Rows are one point carried round by a steady rotation, each followed by how many ticks it has turned.
The counts run from 0 to 570.
[154 137  95 141 154 120 172 138 117  90 144 128 134 105 163 113 110 104
  85  96 138 201 112 157 120 126 150 157 156  99 163 164 128 114 103 166
 138 136  79 146 122 139 142 191 102 128 116 128 165 109 133  94 125  88
 131 144 180 112 134 127 135 102 103 147 119 125  83]	521
[141 133 112 170 139 127 155 120 127 103 146 126 137  78 144 143 116 147
 118 117 159 188  96 116  93 148 112 133 178  89 143 180 137 115 128 136
 129 156 106 146 152 123 134 181 125 123 105 124 146 128 144  99 115 123
  94 127 184  95 137 146 171 120 130 137  98  81  67]	486
[125 123 115 171 135  85 110 133 142 164 117 154 149 122 114  97 125 116
 129 124 109 157 110 111 110  98 177 155 125  91 117 188 150  93 117 146
 184 124 151 142  95 104 174 174 157 107 121 144 141  58 132 115  98 133
 146 119 141  98 114 145 150 102  80 114 109 118 137]	165
[107 158 135 144  93 124 156 192  95 108 151 130 122 173 136 163 124 122
 124 131 134 149 123 107 122 142  94 152 130  75 162 123 149 129 131 129
 150 165 100 134 114 136 132 157 160  98 167 129 113 152  79  66 108  85
 127 149 125 130 128  75 164 148 127 168  88 127 104]	535
[135 133 132 153 128 122 125 146 126 130 103 187 145 140 121 165 136 165
 146 118 123 133 149 141 105  95 119 132 124  91 122 152 102 142 135 101
 160 134 110 186 106 154 141 103 178 109 161 117 136  68 100 111  79 129
 100 158 112  55 146 111 137 157 122  96 141 160 165]	217
[105 109 159 108  94 133  78 109 161 139 142 102 151 100 136 127 130 141
 143 138 161 126 111  89 113 190  92  93 129 140 129 133 113  92 120 123
 138 123 143  68 184 120 136 129 112 153 100 167 140 166 178 151 166 138
 138  93 143 149  83 161 130 140 120 112 133  94 107]	430
[ 98 133 159 140  76  94  81 190 145 155 139 122 149 174 122 148 143 128
 149 117 123 119 139 100 121 140  83 117  95  93 153 121 126 112 122 118
 172 162 148 102 110 132 157 120 170 105 182 186 115 118  84 104 136 111
 149 140 104 127  99  81 156 139 124 102 112 126 148]	190
[148 121 130 183 128 147  86 142 146  99 107 122 138  93 145 178 113 153
 106 112 115 123 145 158  94 143 112 123 152 154 107 132 112 123 126  96
 104 152 138 169 163 124 123  57 126 156 171 131 100  85 108 156  92 138
 104 142 151  73 164 127 144 121 177 118 139 133 161]	255
[146  81 124 127  88 136 156 187 117 120 156 106 109 142 109 136 136 129
 146 123 161 160 131 163 148 160  69 109 156 123 150 124 110 121  86 143
 116 160 101 125 130 142 117 128 111  93 137 145 138 182  77 122 193  93
 115 150 155 125 128  87 161 126 160 118 105 155  89]	497
[116 170 121 119 184 113 166  92 133 109 131  81 129  82 169  94  97 103
 111 102  98 136 130 137 118 146 190 143 124 146 110 118 139 158 152 153
  96 121 142 107 133 112 107 151  95 147 112 116 122 107 144 134 102 140
 145 115 116 208 127 156 124  91 137 169 125 126 127]	316
[116 147 152  97 130 133 158  95 107 146 137 166 134 140 107 166 148 164
 182 154 172  99 125  75 133 121  73 105 110  90 135 116 124 156 164 104
 142 136 113 121 128 152 123 151 168 116 103  96 155 177 153 100 144 144
  99 115  98 114 107 142 113 196 113 110 125 108  96]	417
[133 110 114  85 107 107 132 123 127 158 154 123 104 134 114  61 161  99
 108 119 138 146 107 118 149  82 111 142 142 110 158 120 154 157 106 153
 114 112 136  90  97 127 137 179 114 107 115 167 158 172 133 115 183 125
 146 110 147 143 123 105 134  80 100 107 120  80  89]	124
[ 93 133 141 174 124 113 139 184 102 116 117 138 141 150 153 148  91 111
 143 128 109 168 132 131  96 177 166 145 134 116 113 155 132  90 130 152
 178 126 129 156 127 116 138 145 145  93 123 115 121  94 104 101  86  88
 163 138 105 140 127 123 182 124 104 176  93 181 124]	541
[146 109 116  90 123 136 122  89 107 117 136 122 101 103 140  99 142 104
  84 125 155 149  98 118 132  99 101 140 158 150 152 109 143 147 119 138
  87 101 125 108 146 126 125 161  82 150  93 143 148 181 171 129 172 128
 138 104 165 112 141 135 127  83 103 118 134  55  77]	90
[104 156 148  74 163 123 177  93 101 151 125 145 130 159 118 137 137 125
 176 138 152  92 141 103 161 130 124 115  79 122 140  87 117 144 161 138
 136 116 114 107 104 150 123 158 142 117  93  92 158 157 156 116 159 137
 136 120  73 170  93 148  91 180 105 129 133 150 108]	384
[174 114  95 161 154 153 124 120 147  95 115  95 114  86 134 130 113 119
  86 111 107 129 144 188 128 122 147 138 151 176 115 118 125 135 113 123
  62 137 136 151 148 116 115  74  87 164 151 116 108  99 114 171 117 137
 107 138 171 114 169 138 112  97 182 133 143 135 155]	289
[ 89 152 171 117 151  86 119 134 131 118 123 133 160  90 195 147 106 142
 129  60 128 155 157 148  75 175 136 110 111 128 128 123  72 159 139 140
 162 125 110 144 152 159 112 115 119 129 130 153 149  79 135 125 109 124
 152 141  85 139 116 134 164 113 110 109 154 166 128]	231
[155 113 106 164 184 146 123 100 107 134  83 116 134 137 101 183 116  96
 149 155 137  84 125 131 162 142 150 122 106 165 114 118 139  59 143 124
 117 149 144 143 134 100 148 117 123 169 113  72 129  95 156 160 154 149
 125 123 138 114 121 191  86 166 139 131 118 142 130]	373
[110 119 137 111  92 154  95 120 161 165 122 126 139 159  80 109 131 135
 170 191 112  85 123  85 155 133 139 116  88 142 101 131 140  78 129 116
 150 103 173  83 130 110 154 109 158 128 121 133 115 147 152 156 133 144
 138  95 109 151  89 160  90 164 111 131 135 140 176]	392
[129  70 123 117 100  92 113 178 125 172 126 124 118 175  85  98 149  95
 158 125 134 132 135 148 157 120 117 116 113 130 138 119 125 108  87 153
 150 130 144 117  81 130 144 132 131  87 128 158 146 134  87 141 200 107
 163 134 118 144 104  99 152 101 123  87 117 167 129]	153
[116 132 147  82 132 126 128  74 151 132 150 127 148  78 155  98 132 146
 134 113 165 155 109 108 114 153 113 105 132 122 139 150 101 128 127 138
 142 107 115  88 166 140 127 168 103 145  74 152 178 156 195 131 162 137
 134  95 138 145  96 167 119 130  89 104 153  97  90]	434
[156 135 103 120 126 146 144 156 121 111 119 185 118 174 130 105 124 112
  95 137  97 160 139 160 147  74 164 175 127 115 143 157 129 115 110 138
 150  90 101 167  92 139 148 136 137 115 150 108 139  93 116 104  79  83
 139 145 138  88 149 102 108 133  81 142 147 174 160]	559
[157 121  88 120 175 141 161 107 144 118 116  99 109 109 119  80 106  99
 112 122  88 127 141 184 160 106 193 139 125 173 104 122 132 130 119 155
  77 104 140 131 114 113 117 116  86 147 120 103 122  99 131 167 124 135
 133 126 144 167 141 155  87  93 146 143 148 166 162]	321
[115 127 151  84 122 124 113  82 153 129 152 116 149  79 157 110 129 147
 136 115 161 149 112  99 114 164 106 102 131 128 139 140 102 120 124 139
 140 113 118  79 171 141 130 163 103 147  87 155 170 165 193 132 165 137
 139  93 137 153  88 168 123 130  96 106 147  89  89]	433
[121 156 123 128 165 133 197 126 109 121 124 136 100 132 112 135 112 145
 159 128 113 106 158 155 126 113 145 132 132 120  99 104 132 202 163 127
  92 130 131 168  97 137  86 109 140 101 131  72 113 128  82 122  92 141
  95 146  87 156 158 115 137 131 164 152 117 173 141]	301
[126  67 139 164 107 136 116 143 134 136 120 127 139 103 104 158 119 150
 177 140 169 152 124 137 109 198 105  80 160 152  94 157 104  83 107 133
 148 135 138 143 171 116 123 113 117 109  85 116 139 147 134 159 167 132
 114 123 148 108 122 160 177 132 147 108 108 158  96]	459
[116 106 125 150 175  69 154 137  80 158 106 138 125 131 136 148 130  88
 151  88 160 150 122 143 116 146 132 121 134 115 134 123 126 121 130 161
 160 155 131 156  93 123 136 182 117 103  89 116 175  99 121 111 181 121
 156 141 114 123 117 136 174 101 113 108  89 138  59]	146
[166 134 104 121 150 143 142 126 124  88 135  90 106 105 142 140 124 121
  85 103 123 114 145 174 142 111 101 130 141 154 152  82 128 175 126 121
  45 160 113 131 135 135  97  93  91 164 169 125 110 141 103 142 147 127
 101 149 160 136 160 102 111 113 191 129 139 113 130]	293
[156  90 104 176 150 130 165 135 108 108 121 140 128  96 123 153 110 136
 140 117 159 186 115 166 112 158 131 117 179 120 121 175 112  97 111 150
 135 145 103 180 138 126 125 154 107 107  88  93 158 113 122 126 146 117
 100 143 175  87 142 155 176 117 140 125 104 151  77]	490
[ 99 142 131 112  94 116 184 172 117 123 167 137 122 135 123 100 126 148
 157 127 141 174 126 121 112 150 114 134 146  76 138 147 125 157 128 154
 155 128 103 118 110 150 119 180 147  63 113 136 141 170  90  76 122  98
 120 133 111 158 119  92 177 127 114 145  97 150  96]	503
[128 148 128 134  92 187 111 126 115  93 125 128 116 169 123 176 130 148
  91 189 123  90 103  82 147 126 105 148 119 133 151 116 145  80 135  97
 111 125 108 123 169 127 139 116 148 165 160 118  70 156 137 114 105 117
 115 129 147  98 151 129  93 173 129 161 134  89 141]	19
[141 121 116 141  83 149 142 204 107 108 148 127 111 184 108 156 133 117
 118 139 136 140 131 134 149 126  84 150 133  96 167 117 143 113 105 126
 127 161 103 134 106 133 138 133 150 101 181 134 113 159  66  87 135  77
 120 156 150 111 140  68 149 145 141 145  99 133 122]	532
[132 185 116 134 172 135 147  77 121 126 118 119 136 126 129 141 117 118
 119 161 120  93 106  72 144  95 144 160  98  95 137 120 173 115 166 118
 115 144 139 108 116 112 155 170 152 159 132  95 118 117 168 106  90 150
 108 106 134 141 115 167  77 167 114 162 117  67 124]	366
[144 184 104 129 175 140 191  98 105 115 135 122 111 136 115 137 126 125
 126 147 115  92 126 111 149  82 136 161 114 100 136 104 170 172 174 116
  84 150 125 136  88 126 122 157 150 130 147  79 111 133 112  93  93 147
  90 133 120 150 149 128  96 152 144 167 109  96 124]	332
[145 120 125 125  88 155 125 113 145 127 157 146 127 116  95 143 155 181
 138 160 167 128 101  84 126 107  54 118 154  90 144 151 142 135 126  96
 120 146 115 114 145 139 130 146 156 122 127 140 132 188 140 110 141 138
  72 116 170  82 128 124 131 167 131 103 121  63 106]	448
[111 131 143 105 145 121 167 140 132 121 128 143 123 119 140 114 115 156
 153  92 110 133 170 186 108 135 145 112 132 146  97 110  84 203 141 131
 116 100 119 159 123 157  84  79 121 102 128 110 129 120  89 140 107 131
 122 145  79 149 151 108 145 116 150 120 155 208 161]	268
[145 125 111 124 100 194 137 124 131 105 118 158 114 178  98 132 130 150
  98 202 103 104 118 114 164  94 148 154 118 140 128 141 128  80 120 110
 122  86 104 146 144 132 142 109 149 141 144 104  88 131 129 135  90 122
 117 131 145  93 149 138  70 174 115 150 156 147 179]	15
[128 118 138 167 110 124  99 167 136 137 106 169 144 146 114 178 131 160
 147 124 118 118 145 136 104 116 111 125 123 113 117 145 104 122 128  98
 157 141 131 184 119 143 142  76 177 114 174 130 116  72  93 131  88 129
 106 153 113  56 144 111 145 152 136  97 134 163 174]	219
[125 136 137 153 117 134 147 100 117 127 142 159 138  95 115 168 132 183
 158 147 176 144  98  81  93 142  83 113 161  84 123 168 134 139 156 107
 147 148 116 144 150 132 126 161 158 109  95 104 146 157 147 106 115 147
  77 118 140  87 130 149 163 163 126 122 103  80  82]	452
[125 108 144 101 121 118 106 148 166 128 119 140 146 112 157  97 124 143
 128  84 108 149 165 185 114 136 148 109 118 154 119 134  64 147 100 135
 141  92 116 142 140 157 121  74 110 125 140 164 145  89 118 161 124 117
 154 137 106 123 124 119 131 107 121  88 182 202 179]	236
[135 108 145  98 111 122  99 152 172 125 124 141 141 119 147  91 124 148
 121  87 104 149 165 180 121 126 138 109 116 153 120 133  69 145  97 131
 135  96 122 131 133 160 123  69 111 126 155 167 141  98 113 160 126 115
 149 137 117 121 124 111 125 106 128  88 184 196 188]	237
[130 166 122 116 171 134 204 117  98 111 135 131 103 120 130 138 118 140
 138 112 123 111 150 157 126 107 130 136 130 118 124  96 128 218 173 126
  78 143 109 163 104 149  80 121 132 109 138  79 123 141  90 107 103 142
  91 153  96 156 161 105 131 133 166 147 121 153 121]	299
[156 157 112 109 160 140 168 118 110  94 142  97 104 107 148 145 130 128
  97  97 132 114 146 162 138 108  97 132 135 134 159  76 128 198 143 123
  50 161 105 131 128 148  89 108 104 145 164 112 117 151 101 121 143 130
  98 149 138 147 162  99 116 118 184 136 134 109 118]	295
